In the rows, zero is written as 100.
T: rows in 3 groups, each row roughly a mix of its group's directions:
T (130 x 12):
120, 74, 148, 79, 80, 97, 106, 139, 83, 98, 115, 85
89, 121, 98, 97, 95, 100, 147, 136, 69, 75, 125, 113
87, 73, 78, 104, 84, 58, 74, 79, 118, 86, 68, 79
122, 125, 95, 129, 99, 103, 128, 101, 87, 129, 54, 76
56, 128, 140, 115, 103, 103, 91, 99, 85, 121, 134, 95
48, 113, 93, 117, 106, 108, 92, 110, 115, 96, 53, 76
115, 123, 116, 54, 110, 117, 133, 105, 77, 96, 137, 93
63, 109, 114, 88, 79, 92, 110, 137, 121, 135, 104, 67
54, 109, 71, 130, 95, 91, 86, 112, 105, 102, 57, 84
70, 146, 118, 110, 90, 114, 69, 124, 99, 122, 125, 109
100, 107, 106, 109, 67, 145, 113, 143, 69, 99, 105, 112
89, 73, 63, 93, 93, 77, 109, 70, 149, 106, 83, 97
62, 115, 87, 129, 95, 111, 106, 154, 86, 119, 113, 98
52, 84, 83, 102, 104, 131, 101, 139, 111, 99, 78, 77
94, 120, 137, 139, 78, 109, 83, 110, 66, 128, 107, 115
151, 84, 120, 99, 79, 88, 112, 77, 94, 105, 136, 126
108, 49, 130, 108, 96, 109, 133, 115, 84, 80, 85, 77
74, 93, 114, 158, 92, 88, 92, 74, 86, 115, 77, 118
61, 92, 96, 136, 115, 97, 103, 115, 92, 81, 60, 67
103, 87, 88, 115, 90, 81, 151, 133, 111, 101, 134, 122
99, 159, 135, 96, 123, 115, 119, 114, 94, 87, 116, 93
123, 118, 112, 101, 126, 38, 104, 76, 106, 111, 100, 115
94, 121, 121, 118, 74, 72, 114, 153, 116, 121, 108, 97
135, 148, 94, 82, 115, 86, 89, 105, 71, 66, 101, 95
77, 106, 80, 124, 96, 84, 93, 87, 79, 74, 133, 52
152, 84, 74, 79, 112, 113, 110, 78, 103, 67, 121, 97
128, 88, 94, 69, 105, 51, 121, 123, 116, 77, 85, 87
132, 154, 92, 72, 120, 116, 93, 112, 79, 107, 120, 100
74, 98, 87, 122, 144, 127, 87, 79, 130, 127, 115, 103
86, 106, 127, 74, 146, 71, 91, 124, 126, 103, 91, 122
58, 91, 143, 135, 92, 115, 105, 76, 101, 75, 102, 92
84, 145, 67, 106, 148, 94, 103, 87, 102, 80, 105, 114
61, 99, 112, 137, 93, 96, 60, 84, 77, 93, 79, 124
95, 100, 73, 109, 92, 96, 146, 131, 76, 60, 117, 106
81, 139, 120, 78, 119, 71, 116, 121, 90, 128, 117, 125
115, 102, 89, 143, 93, 138, 133, 105, 74, 100, 112, 131
86, 126, 76, 89, 138, 50, 99, 87, 93, 85, 111, 120
102, 67, 94, 141, 90, 73, 122, 107, 140, 97, 99, 127
103, 91, 116, 148, 90, 78, 124, 73, 109, 140, 107, 115
66, 92, 113, 128, 103, 134, 118, 78, 140, 98, 81, 81
92, 87, 88, 55, 76, 79, 87, 150, 112, 104, 86, 108
111, 108, 109, 91, 65, 101, 90, 72, 96, 109, 160, 120
129, 60, 87, 107, 78, 131, 113, 91, 112, 63, 77, 109
115, 133, 142, 101, 92, 123, 79, 129, 66, 117, 110, 95
130, 141, 73, 77, 103, 93, 102, 83, 107, 142, 125, 105
128, 100, 136, 90, 87, 160, 102, 101, 98, 100, 79, 107
69, 105, 79, 81, 149, 105, 119, 103, 107, 59, 108, 88
89, 133, 107, 135, 134, 121, 105, 94, 72, 113, 124, 71
135, 75, 123, 69, 77, 121, 97, 66, 96, 78, 89, 83
61, 91, 69, 119, 119, 121, 117, 113, 112, 135, 130, 104
77, 115, 37, 84, 119, 108, 110, 100, 115, 74, 105, 104
69, 57, 130, 97, 84, 101, 82, 87, 137, 76, 93, 94
120, 91, 75, 99, 63, 121, 129, 129, 78, 72, 118, 116
123, 110, 54, 109, 68, 108, 110, 128, 60, 95, 98, 97
104, 143, 97, 119, 95, 67, 109, 52, 86, 119, 109, 110
120, 75, 116, 114, 82, 151, 120, 83, 104, 64, 105, 108
114, 127, 97, 101, 106, 116, 145, 126, 69, 97, 127, 129
130, 91, 81, 85, 124, 107, 106, 108, 123, 128, 134, 141
72, 141, 104, 111, 93, 132, 67, 103, 81, 125, 125, 112
76, 133, 149, 118, 94, 120, 80, 104, 85, 132, 103, 96
76, 102, 120, 112, 124, 93, 83, 125, 103, 41, 84, 107
52, 65, 115, 111, 96, 129, 108, 75, 120, 120, 109, 83
84, 84, 85, 75, 130, 58, 91, 116, 128, 90, 75, 75
62, 142, 102, 86, 115, 111, 94, 76, 75, 136, 103, 84
120, 123, 96, 60, 94, 103, 80, 61, 59, 98, 95, 80
116, 135, 97, 75, 105, 48, 70, 100, 122, 108, 84, 105
68, 146, 86, 112, 99, 137, 86, 118, 113, 112, 127, 108
85, 94, 137, 98, 142, 93, 131, 78, 128, 81, 105, 121
96, 96, 62, 128, 132, 98, 94, 126, 106, 123, 139, 123
106, 93, 107, 109, 147, 149, 88, 106, 133, 91, 119, 96
126, 70, 149, 139, 89, 81, 112, 92, 113, 109, 92, 108
95, 150, 114, 78, 123, 124, 129, 97, 83, 101, 129, 84
112, 135, 145, 73, 114, 100, 69, 71, 82, 104, 92, 96
90, 92, 96, 111, 84, 96, 122, 131, 123, 97, 48, 64
55, 104, 112, 95, 81, 116, 62, 118, 59, 104, 89, 92
119, 137, 151, 71, 117, 110, 111, 80, 96, 96, 119, 99
74, 136, 84, 107, 120, 118, 60, 87, 73, 83, 108, 126
76, 125, 72, 86, 130, 137, 98, 107, 75, 73, 125, 104
121, 135, 127, 100, 112, 87, 63, 100, 90, 99, 135, 134
97, 98, 133, 94, 116, 104, 62, 63, 123, 115, 71, 73
118, 113, 142, 96, 57, 98, 84, 115, 70, 83, 76, 90
94, 58, 67, 89, 89, 73, 94, 123, 134, 101, 92, 130
107, 67, 70, 103, 93, 60, 94, 142, 96, 108, 109, 130
112, 89, 146, 137, 81, 101, 97, 123, 62, 95, 81, 102
117, 103, 97, 79, 83, 84, 79, 69, 112, 122, 153, 119
80, 70, 99, 125, 108, 136, 100, 99, 145, 82, 75, 84
149, 110, 123, 61, 113, 111, 79, 93, 77, 81, 117, 99
121, 77, 68, 53, 86, 136, 91, 100, 101, 84, 121, 100
137, 116, 82, 98, 87, 50, 102, 83, 73, 102, 118, 123
118, 133, 91, 122, 75, 127, 104, 99, 88, 148, 123, 112
62, 112, 106, 131, 61, 78, 101, 85, 69, 84, 121, 93
119, 78, 93, 48, 86, 122, 113, 132, 92, 89, 111, 73
91, 115, 117, 114, 101, 103, 74, 98, 92, 134, 39, 90
79, 78, 133, 87, 72, 63, 128, 122, 114, 107, 80, 116
86, 70, 120, 128, 76, 98, 113, 81, 68, 142, 88, 92
39, 123, 69, 95, 115, 92, 87, 107, 113, 87, 117, 111
75, 100, 69, 119, 140, 107, 77, 80, 113, 139, 116, 110
135, 78, 50, 104, 114, 81, 91, 84, 117, 107, 68, 99
92, 67, 113, 118, 74, 111, 88, 58, 122, 83, 135, 108
62, 103, 116, 128, 104, 118, 76, 126, 97, 146, 114, 110
63, 73, 90, 79, 75, 70, 93, 142, 117, 89, 101, 108
113, 115, 71, 55, 121, 127, 74, 96, 80, 68, 105, 101
84, 98, 78, 94, 76, 85, 86, 146, 96, 136, 117, 131
100, 110, 149, 81, 138, 102, 113, 64, 125, 91, 109, 103
60, 122, 74, 92, 144, 118, 102, 134, 105, 98, 99, 86
94, 105, 99, 119, 152, 114, 109, 90, 103, 92, 145, 71
77, 91, 59, 135, 75, 119, 99, 78, 127, 114, 106, 124
92, 98, 74, 69, 125, 87, 52, 129, 74, 114, 92, 102
121, 58, 96, 134, 87, 119, 59, 82, 107, 119, 108, 111
115, 84, 123, 110, 100, 105, 83, 108, 89, 143, 146, 130
103, 110, 127, 109, 91, 126, 76, 129, 68, 78, 59, 85
145, 77, 108, 106, 90, 67, 77, 98, 93, 112, 123, 137
92, 118, 74, 70, 115, 71, 72, 108, 59, 130, 108, 109
140, 93, 86, 116, 85, 149, 88, 98, 86, 112, 65, 93
82, 83, 111, 154, 74, 139, 106, 108, 105, 102, 78, 98
113, 142, 125, 122, 97, 120, 87, 140, 72, 90, 115, 114
115, 60, 87, 123, 71, 66, 68, 112, 100, 104, 81, 121
102, 92, 51, 140, 89, 93, 106, 97, 83, 105, 142, 112
98, 104, 70, 71, 141, 116, 54, 106, 80, 110, 104, 92
133, 69, 43, 98, 106, 87, 113, 101, 113, 76, 98, 101
95, 99, 82, 63, 115, 96, 154, 127, 101, 92, 130, 102
105, 129, 95, 63, 79, 108, 43, 117, 99, 100, 106, 110
57, 83, 123, 128, 65, 111, 98, 116, 91, 82, 67, 100
126, 122, 141, 99, 86, 107, 64, 119, 60, 107, 108, 111
134, 83, 125, 103, 90, 62, 114, 119, 119, 91, 60, 84
97, 82, 73, 75, 99, 70, 112, 143, 118, 108, 96, 139
67, 117, 106, 93, 83, 70, 103, 138, 120, 123, 138, 104
123, 80, 75, 111, 133, 88, 127, 85, 119, 83, 57, 113
137, 94, 73, 102, 95, 134, 119, 134, 89, 114, 83, 132
160, 91, 100, 75, 105, 83, 105, 79, 95, 79, 125, 116
which group is each row in? (one row of each group first):
89, 114, 98, 85, 64, 87, 126, 139, 73, 73, 77, 81
(102)
143, 74, 98, 96, 86, 133, 124, 77, 111, 65, 100, 117
(79)
109, 61, 152, 117, 72, 127, 102, 117, 107, 103, 102, 89
(104)

55, 93, 126, 87, 79, 75, 89, 123, 123, 125, 125, 93
(104)
94, 63, 74, 127, 95, 68, 121, 127, 128, 103, 106, 127
(102)
128, 103, 87, 89, 107, 122, 126, 61, 118, 143, 98, 77
(104)
70, 114, 101, 141, 116, 80, 90, 73, 98, 103, 124, 140
(104)
116, 83, 110, 98, 91, 139, 135, 114, 104, 77, 131, 137
(79)
113, 106, 108, 53, 107, 86, 116, 110, 70, 124, 141, 116
(102)
120, 86, 99, 134, 56, 75, 87, 60, 93, 114, 92, 113
(102)
74, 76, 112, 113, 92, 122, 111, 144, 114, 112, 92, 143
(79)
114, 94, 62, 118, 127, 80, 88, 56, 114, 119, 118, 119
(102)
68, 113, 85, 135, 102, 100, 88, 53, 105, 137, 95, 99
(102)
147, 107, 70, 93, 134, 83, 121, 67, 104, 86, 90, 96
(79)
